In the rows, 128 means zero.
The rows of T fall into a few groups, and each row is roughly a mix of its group's hidden directions.
T (122 x 18):
[[154 100  99 135 164 152  90 150  95 105 117 120 140 176 142 129 104 156]
 [110 128 152  79 107 150 138 125 152 167 170 132 170 102 124 127 114 161]
 [137 137 176 115 111  96 167 102 165 144 135 109 119  96  97 127 149  92]
 [147  87 107 125 172 150  81 154 106 131 126 134 151 170 148 113 104 139]
 [142 106 140 105 140 143 126 145  89 116 154 128 171 143 114 128  89 190]
 [115 147 145 126 119  76 159 117 151 148 122 156 103  91 124 113 144  72]
 [152 107 149  92 130 131  96 129 133 164 161 139 179 171 114 118 130 158]
 [143 139 120 145 119 124 175 105 151  92 102 102  84  98 114 143 135  83]
 [129 137 153 115  97 164 108 174 123 128 163 108 152 138 130 135 113 189]
 [ 88 153 133 126 116  95 119 157 130 167 136 185 126  99 153  99 135 106]
 [ 95 128  96 135 158  96 117 124 122 153 107 183 117 115 163 105 127  88]
 [ 76 147 148 151 128 112 136 138 142 143 118 121  99  65 145 110 145  91]
 [155  81  96 108 183 128 130  86 114 122 118 136 161 154 103 119 119 127]
 [ 91 157 144 147 104 113 109 188 103 133 135 158 109 115 169 124 111 145]
 [120 123 136  92 147  78 168  98 137 151 132 166 145  96 108 107 121 100]
 [113 127  80 146 136 160  91 166  95 115 123 159 131 150 165 123 108 153]
 [116 123  98 143 132 168  68 161 110 138 130 139 141 162 166 124 124 159]
 [128 138 188 101  96 107 116 143 152 180 165 141 151 130 123 116 143 133]
 [116 129 160 109 110 153 110 175 114 144 167 128 157 125 144 125  97 183]
 [131 109 146 109 138 144 111 159  92 129 157 133 170 145 129 121  90 189]
 [150  88 107 124 170 144  88 151  99 125 126 139 154 172 143 113  99 144]
 [150 104  89 135 161 146 155  80 132  89  98  94 120 128 102 140 130 108]
 [134 126  95 153 150 110 125 101 147 120  87 128  92 131 131 123 160  63]
 [124 120  75 147 148 151 107 151  85  92 111 143 125 154 155 137  99 157]
 [147  93 113 100 156 155  97 148 111 139 146 142 171 162 139 117  93 162]
 [151 115  88 161 164 112 116 111 101  88  86 122 107 166 122 134 138 111]
 [121 139 134 143 129  89 170 105 141 120 108 137  91  87 119 122 139  67]
 [128  97 138  92 147 133 109 141 123 171 159 168 177 136 137  98 101 138]
 [149  89 103 100 169 133 118 108  99 128 135 149 176 162 113 117 104 154]
 [156  97 132  91 143 141 111  98 136 156 152 128 183 162  98 119 136 152]
 [127 110 142 114 131 165  84 185 132 155 155 129 148 138 165 114 100 148]
 [109 117 103 135 139 171  76 153 101 135 138 134 156 155 154 121 119 175]
 [154 112 135 139 138 132 175  90 122  80 112  81 115 114  90 149 122 123]
 [132 112 150  89 140 123 174 106 116 120 151 117 168  99  85 124 102 160]
 [104 155 160 114  92 106 169 102 159 154 144 137 125  79 111 126 147 108]
 [138 121 138 118 114 172 101 154 113 124 155 105 162 154 124 136 115 196]
 [ 99 148 130 121 109 121  85 168 131 175 150 175 144 135 158 105 138 139]
 [143 128 111 183 118 167 111 130 120  87 105  84  93 147 134 149 146 126]
 [109 160 133 158 102 122 163 141 138 101 111 114  77  79 138 137 132  96]
 [137 138 126 163 124 107 155 104 141 103  94 111  76 113 125 140 148  72]
 [108 136 116 133 118 152  77 178 107 147 146 155 146 150 164 115 120 165]
 [122 154 118 155 111 101 147 105 155 122  99 127  82 110 126 132 164  72]
 [110 146  98 165 130 131 157 127 122  84  93 115  77  94 142 141 123 100]
 [151  98 102 142 166 149  93 150  92  99 114 111 135 174 138 131 108 155]
 [102 159 180 128  85 103 125 170 136 160 155 150 119 103 145 119 131 128]
 [114 135  75 164 144 143 142 126 105  79  88 120  91 116 147 146 115 120]
 [131 113  86 130 167 110 112  98 148 145  92 146 108 147 155 126 139  72]
 [110 171 154 130  77 109 174 110 148 124 136 120 106  88 109 146 148 126]
 [157 101 107 101 147 142 103 110 112 135 140 139 174 183 116 131 118 169]
 [127 150 123 122 110  98 184  68 133 111 119 129 121 109  85 147 150 122]
 [136 119 146 113 139 101 192  87 127 110 126 118 135  87  81 125 123 112]
 [106 148 165 159  91 137 147 145  92 103 152 120 138  94  95 119 138 168]
 [106 167 148 157  96  99 158 113 142 118 113 115  87  93 119 139 161  98]
 [129 149 125 147 112 116 181 109 139  92 104 109  82  90 117 146 131  92]
 [139 127 181  96 110 111 109 144 146 180 168 143 162 141 117 110 137 137]
 [113 118 144  77 146 106 156 119 120 150 155 155 175  99 109 109 100 153]
 [145 119 112 166 124 176 111 137  99  82 117  86 118 155 129 151 123 160]
 [136 132 129 144 104 180  86 163 115 118 144 101 139 161 138 141 130 180]
 [125 116  75 139 146 159  90 152  93 112 121 151 139 164 157 128 107 159]
 [121 140 154 103 105 129 163 121 104 115 157 122 161 114  98 143 109 194]
 [147 118 109 170 131 168 115 128 103  78 107  86 106 155 132 155 124 146]
 [100 159 159 132  95  99 166 106 154 143 134 132 110  81 113 127 157 100]
 [133 118  95 140 151 133 173  80 132  89  96 104 108 103 106 138 131  96]
 [140 133 125 170 103 179  95 150 116  99 128  88 116 160 132 148 145 158]
 [116 152 168 145  82 140 139 166  98 106 160 123 138 109 107 126 126 175]
 [107 167 145 149  91 104 161 109 152 123 117 114  89  92 119 142 162 100]
 [144 113 129  97 131 124 111 128 101 144 155 164 175 173 123 129 107 178]
 [139 141 112 145 124 107 104 125 160 143  98 135  80 156 162 138 152  73]
 [121 150 194 113  89  98 136 145 157 166 158 135 126 105 123 119 141 115]
 [ 89 148 142 115 116  94 121 149 129 172 149 184 145 101 139  94 137 119]
 [101 159 120 166 114 119 142 155 120  99 101 123  71  95 159 140 121 106]
 [151 103 172  90 140 103 137  89 150 160 149 116 162 135  88 121 142 123]
 [129 118 136 135 141 108 191  96 101  87 121 125 130  88  86 124 113 120]
 [113 120 100 154 133 177  78 156  94 119 131 127 143 155 152 127 125 170]
 [ 95 102  90 147 194 122 122 101 105 112  91 119 121 109 139 119 124 109]
 [137 131 169 110 119  93 176  91 160 140 133 118 124  96  93 128 144  94]
 [128 142 121 147 118 118 180 101 143  93 103 106  85  90 115 143 134  89]
 [126 139 101 137 130 110 142  86 167 135  98 128  97 116 124 129 166  67]
 [102 147 138 105 111 113  97 168 134 177 155 175 150 128 154 106 126 142]
 [149  91 106 112 161 158  89 150 107 131 135 136 161 170 144 120  97 156]
 [129 135 126 118 127 103 179  65 115 102 123 118 140 115  76 145 139 146]
 [123 137 146 102 110 126 163 112 102 114 154 127 164 120  92 143 111 194]
 [109 139  90 154 124 159  97 181  95 109 122 151 119 138 167 124 107 152]
 [113 154 117 162 115 129 158 131 137  93  99 103  73  89 139 143 134  95]
 [138  97  93 122 163 158  83 135 102 130 130 136 162 175 138 120 116 162]
 [148 135 115 173 116 149 110 131 136  99  98  89  78 155 147 156 147 108]
 [118 137  69 160 141 150 142 116 112  78  89 115  94 120 143 147 120 122]
 [158 118 106 107 122 137 126 119  96 110 141 149 157 181 119 150 102 183]
 [148 130 168 127  99 148 157 123 126  99 150  79 140 117  83 145 130 168]
 [ 99 144 148 102 111 112 108 157 128 174 162 175 163 119 137 101 130 152]
 [149  93 106 102 166 132 118 117  95 126 136 151 175 165 114 117 102 163]
 [113 167 140 159  97 103 156 112 144 113 108 110  82  99 120 144 162  98]
 [132 104 148  96 145 134 141 119  97 125 156 129 180 129  98 124  99 185]
 [114 137  74 164 137 150 133 141  99  78  96 128  94 121 154 142 109 129]
 [157  98 103 140 168 139 105 137  82  91 113 120 140 173 124 129 106 155]
 [ 84 158 151 155 111 113 134 157 138 136 123 127  91  73 151 116 139  95]
 [124 146 118 155 101 154  69 174 135 142 129 132 110 162 170 131 145 134]
 [144 112 140  93 128 121 107 130 114 158 162 162 180 167 119 120 116 169]
 [114 148 137 108 106 120  82 156 160 186 148 155 137 148 156 115 151 127]
 [140  98  76 123 170 157 103 106 103 113 115 127 155 169 128 133 118 158]
 [133 142 123 146 119 117 182 103 142  92 102 106  86  93 113 144 131  89]
 [143 121 187  94 115 100 134 116 158 172 160 128 155 125  99 115 144 120]
 [126 110 123 113 145 146  75 150 109 156 148 145 171 167 142 112 122 170]
 [129 149 115 167 110 123  93 148 145 133 103 133  79 154 167 139 154  89]
 [131 119 155 106 124 143 164 131 106 105 157 109 164 102  90 128 100 180]
 [152 105 111 139 160 126 166  79 125  87  97  96 109 125 107 147 122 102]
 [146 113 173  98 132  96 159  82 155 150 142 113 145 116  86 126 143 110]
 [109 159 138 144  98 119 153 112 170 129 115 107  86  89 126 138 161  86]
 [149 101  78 127 173 117 128  73 128 116  96 134 132 154 110 126 143  99]
 [151 128 176 100 105 117 141 111 174 167 155 118 146 122  96 117 155 104]
 [113 164 141 147  95 108 167 101 149 113 113 106  90  94 109 147 159 105]
 [147  84 101 109 177 143  96 128 106 137 130 145 166 168 132 111 105 143]
 [152 111 158  90 125 125 100 131 141 172 163 139 176 164 112 114 136 150]
 [123 107 144  97 131 163  95 166 143 172 161 138 160 128 157 111 102 144]
 [132 110 145 132 135 157  77 192 120 146 144 129 135 147 169 114 100 140]
 [131 126 157 116 115 144 162 140 100  99 158 111 159 102  90 127 102 181]
 [101 160 155 120  90 103 165 105 161 152 138 139 116  82 116 127 153 102]
 [111 129  83 156 147 141 118 151  82  86 102 140 107 137 160 141  97 150]
 [160  98 120  91 145 140 118  94 130 146 147 131 181 170  97 124 130 155]
 [132 128 149 111 107 168 105 159 121 131 163 105 161 144 122 134 118 194]
 [114 157 171 152  78 133 144 162 102 109 156 125 132  99 105 123 136 164]
 [151  99 110 115 157 145 117 125  87 104 133 124 164 165 113 136 101 182]]

Here is one row from each group, named. Which group is each of the other rows in?
[117 116  95 139 139 176  73 155 108 131 131 128 145 162 159 127 122 165] | J
[126 123  74 142 145 147 112 138  83  92 110 145 126 159 152 146  98 164] | B
[137  97 118  91 148 154  98 147 125 159 154 155 175 152 145 112  99 154] | K

[104 147 142 128 113  97 137 116 162 169 128 157 112  95 136 108 156  73] | K
[137 130 159 119 125  96 192  94 131 109 128 116 123  87  82 129 129 110] | J
[137 120 140 137 131 143  90 189  90 122 142 137 142 159 153 120  94 166] | K
[150 116  95 161 153 132  87 158  96 103 102 135 112 179 153 128 120 127] | K
[ 94 151 136 116 112 101 108 161 132 175 146 185 138 116 154  99 134 121] | J
[157 100 104 106 150 141 108 115 102 123 136 140 169 183 119 135 109 172] | B
[170  93 105 101 157 141 128  82 130 123 127 117 163 171  95 134 130 142] | B
[130 105 133 102 145 137  82 139 115 163 155 149 179 165 130 110 125 164] | B
[112 139 132 171 106 162 116 167  78  91 137 121 130 124 131 129 119 176] | J
[151  82  93 113 183 141  99 117 108 128 122 137 161 169 127 116 111 139] | K
[144 122 164 114 114 146 167 119 122  98 149  82 147 109  84 142 115 168] | J
